In the data rows, the value 128 means zero.
Some points, one per row:
[137 129 163  49 137 134 143 173  97 142 125 102 153 119  89 157]
[139 132 142  61 155 160 132 113 127 136 117 167 125 137 136 143]
[125 137 127 138 155 130 112 106 128 163  95 162  89 145 124 142]
[156 121 121 130 133 143 119 160 148 154  94 138 159 124 107 123]
[156 122 141 120 120 140 110 180 154 146 102 149 176 138 112 128]
[142 127 108 128 143 135 117 101 148 140 113 177 119 121 160 101]
[125 120 111 117 133 123 138 162 153 151 110 150 148 174 114  99]
[129 151 133  70 143 128 108 107 100 109 169 105 140 125 144 120]
[ 95 149 113 133 150 111 126  95  72 100 162  91  77 144 121 139]
[131 146 131 143 156  95 119 120  96 120 150  82 120 104 109 119]
[117 115 171  93 118 129 140 124 174 150 104 146 140 122 139 164]
[132 139 156  24 153 135 135 119  74 121 174 106 111 129 111 181]
[ 99 135 142 152 104  98 132 115 138  98 152  93 121  97 164 129]
[141 125 112 129 148 131 139 102 135 129 119 174 102 116 130 136]
[107 159 148 123 128 120 137  95  68 144 165  68 107 110  93 181]
[149 115 127  93 150 140 115 111 159 137 112 175 147 153 156 100]
[121 133 144  80 153 140 113 134 129 153  90 148 131 166 128 148]
[133 121 107 184 121 133 101 160 143 140 104 129 121 106 103 145]
[116 137 170  82 124 119 142 108 117 126 145  97 132 105 158 151]
[137 112 127  90 149 158 139 113 103 132 131 155  94 114 115 191]
[113 131 164 120  85 115 117 133 173  94 148  86 170 145 182 100]
[115 126 184  65 125 119 165  94 119 144 139  96 106 100 143 163]
[141 114 140  81 136 164 114 132 127 130 120 157 119 134 131 168]
[129 126  89 189 134 118 146 136 163 141  92 175 128 154 137  37]
[100 127 152 138 103 107 150 103 111 113 156  81  93  94 147 162]
[126 109 154 105 117 129 158 110 167 160 112 156 123 115 150 166]
[116 108 167  95 111 129 140 122 172 165  92 153 138 124 155 133]
[150 118 125 131 151 129 115 160 130 177 104 151 137 115  95 149]
[152 122 127 107 140 152 127  98 132 120 113 177 145 154 146  96]
[128 133 133 136 134 118 141 150  79 106 165  76 125 107 102 146]
[151 128 152  38 180 143 148 120 140 166 104 187 162 153 139 120]
[147 123 132 132 142 130 114 156 138 164  97 138 119 103  91 161]
[124 126 138 111 122 140 124 151 106 108 157  85 165 128 113 122]
[135 135 135  91 125 119 130 174 122 114 142  93 185 141 122  85]
[122 154 113 125 151 110 130 122 107 139 153 107 120 156 123  93]
[130 135 141 102 140 127 135 144  80 129 158  87 109  97  96 155]
[119 112 130 169  99 111 156 117 166 123 109 145 122 109 155 136]
[132 130 109 170 130 121 109 144  93 115 161  71 103  88 103 134]
15 more points follow, each with its number after it:
[105 140 168  95  94 138 123 121 111 100 152  76 136 114 149 159] 0
[124 131 101 136 111 127 131 170 177 133 105 168 165 187 133  72] 1
[119 144 115 174 106 130 123 111 143 163 114 121 126 121 111 118] 2
[118 110 156 143  91 137 136 139 177 146 101 133 125 109 158 154] 3
[131 121 120 160 110 114 120 160 108  93 158  73 160 125 116 111] 4
[120 144 121 123 139 131 130 104  74  80 185 103  87 115 134 166] 5
[152 106 130 129 126 145 129 164 137 167  92 149 135 111  99 127] 6
[127 128 100 173 149 129 114  95 111 100 136 152  99 110 138 122] 7
[136 119 122  80 150 138 154 168 148 159  94 183 174 179 105  96] 8
[133 130 140 101 125 118 123 161  95 116 149  86 148 121 111 117] 9
[134 104 129  72 133 148 150 170 138 150  99 161 160 185 108 122] 10
[152 121 133  94 152 121 125 156 141 180 107 133 154 115  95 156] 11
[136 128 125  78 139 134 153 167 138 172 101 178 136 176 113 136] 12
[128 139 136 132 124 125 109 153  80 109 168  78 110  99  86 165] 13
[118 124 117 162 113 122 129 145  82  96 167  60 116  92  89 157] 14
Which two of these numbered points are nearest to each point below, ignoring the 2 directions in which the first points spread most? Their numbers follow each, nearest first.
[115 114 138 185  93 115 142 108 162 119 107 137  99  97 157 140] > 3 0
[108 146 130  83 131 115 139 153 106 120 166 102 149 156  99 127] > 1 8
[147 117 133 129 133 119 133 144 153 147  96 144 173 141 131  70] > 9 4
[106 150 113 161 104 113 162  98  79 131 160  61  98  96  99 163] > 2 14
[100 110 111 223  98 115 119 102 154 107 123 118  97  94 150 142] > 3 7
[110 121 194  15 129 124 144 138 153 145 128 111 178 145 152 143] > 0 1
[152 114 151  90 139 139 126 171 138 164 105 142 161 125 105 139] > 11 6
[ 95 130 141 182  81 126 134 100 108  90 161  76  89  90 157 161] > 3 0
Here are 15 other points, each followed by its number:
[136 131  99 184 123 143 121 100 126 109 122 170  96 110 149 113] 0
[102 115 147 143  91 123 158 112 104  95 157  83  83  97 140 169] 1
[123 110 142 166  85 131 128 111 164 143 100 140 108 101 149 155] 2
[122 127 131  71 127 139 135 115  83  83 159 110 120 133 137 145] 3
[133 128 104 121 153 132 146 157 148 157  92 170 146 156 123  93] 4
[116 110 152 130 109 129 136 116 194 153 106 148 142 119 156 130] 5
[135 114 116 167 137 131 115 151 142 140 110 131 131 114  92 136] 6
[121 129 149 160 115 111 115  93 180 166  95 138 104 110 168 125] 7
[139 143 122 151 126 101 121 162 111 108 168  71 155 118 109 108] 8
[126 121 108 108 127 137 153 160 146 136 103 159 150 176 105 117] 9
[ 97 155 119 120 133 115 108 124  77  98 161  78  91 145 131 150] 10
[117 131 123 158 132 110 103 143  94 111 167  63 123 113  99 127] 11
[151 128 116 142 141 125 106 114 165 116 125 162 153 154 158  93] 12
[118 126 156 134 120 112 138 107 165 155 101 145 123 116 170 133] 13
[118 114 141 175 112 120 136  97 152 133 118 135  99  93 146 158] 14
The same question for these:
[115 110 165 106 119 133 139 130 165 145 111 144 138 120 145 147] > 5 13
[160 139 117 124 131 136  96 106 159 126  99 183 147 148 157  77] > 12 3
[114 118 148 153 115 121 136 103 181 152  94 151 143 119 177  89] > 13 5
[133 118 110 116 120 143 151 165 149 145  93 176 152 174 110  94] > 9 4
[141 122 120 124 131 157 122 104 108 129 114 158  91 119 132 141] > 0 10
[145 124  98 205 116 127 104 147 175 140  96 152 148 125 136  60] > 11 8
[121 141 108 129 141 126 125 100  72  67 183  94 103 122 141 132] > 3 12
[120 140 121 117 147 136 145 110  71  68 176 111 102 114 137 148] > 3 0
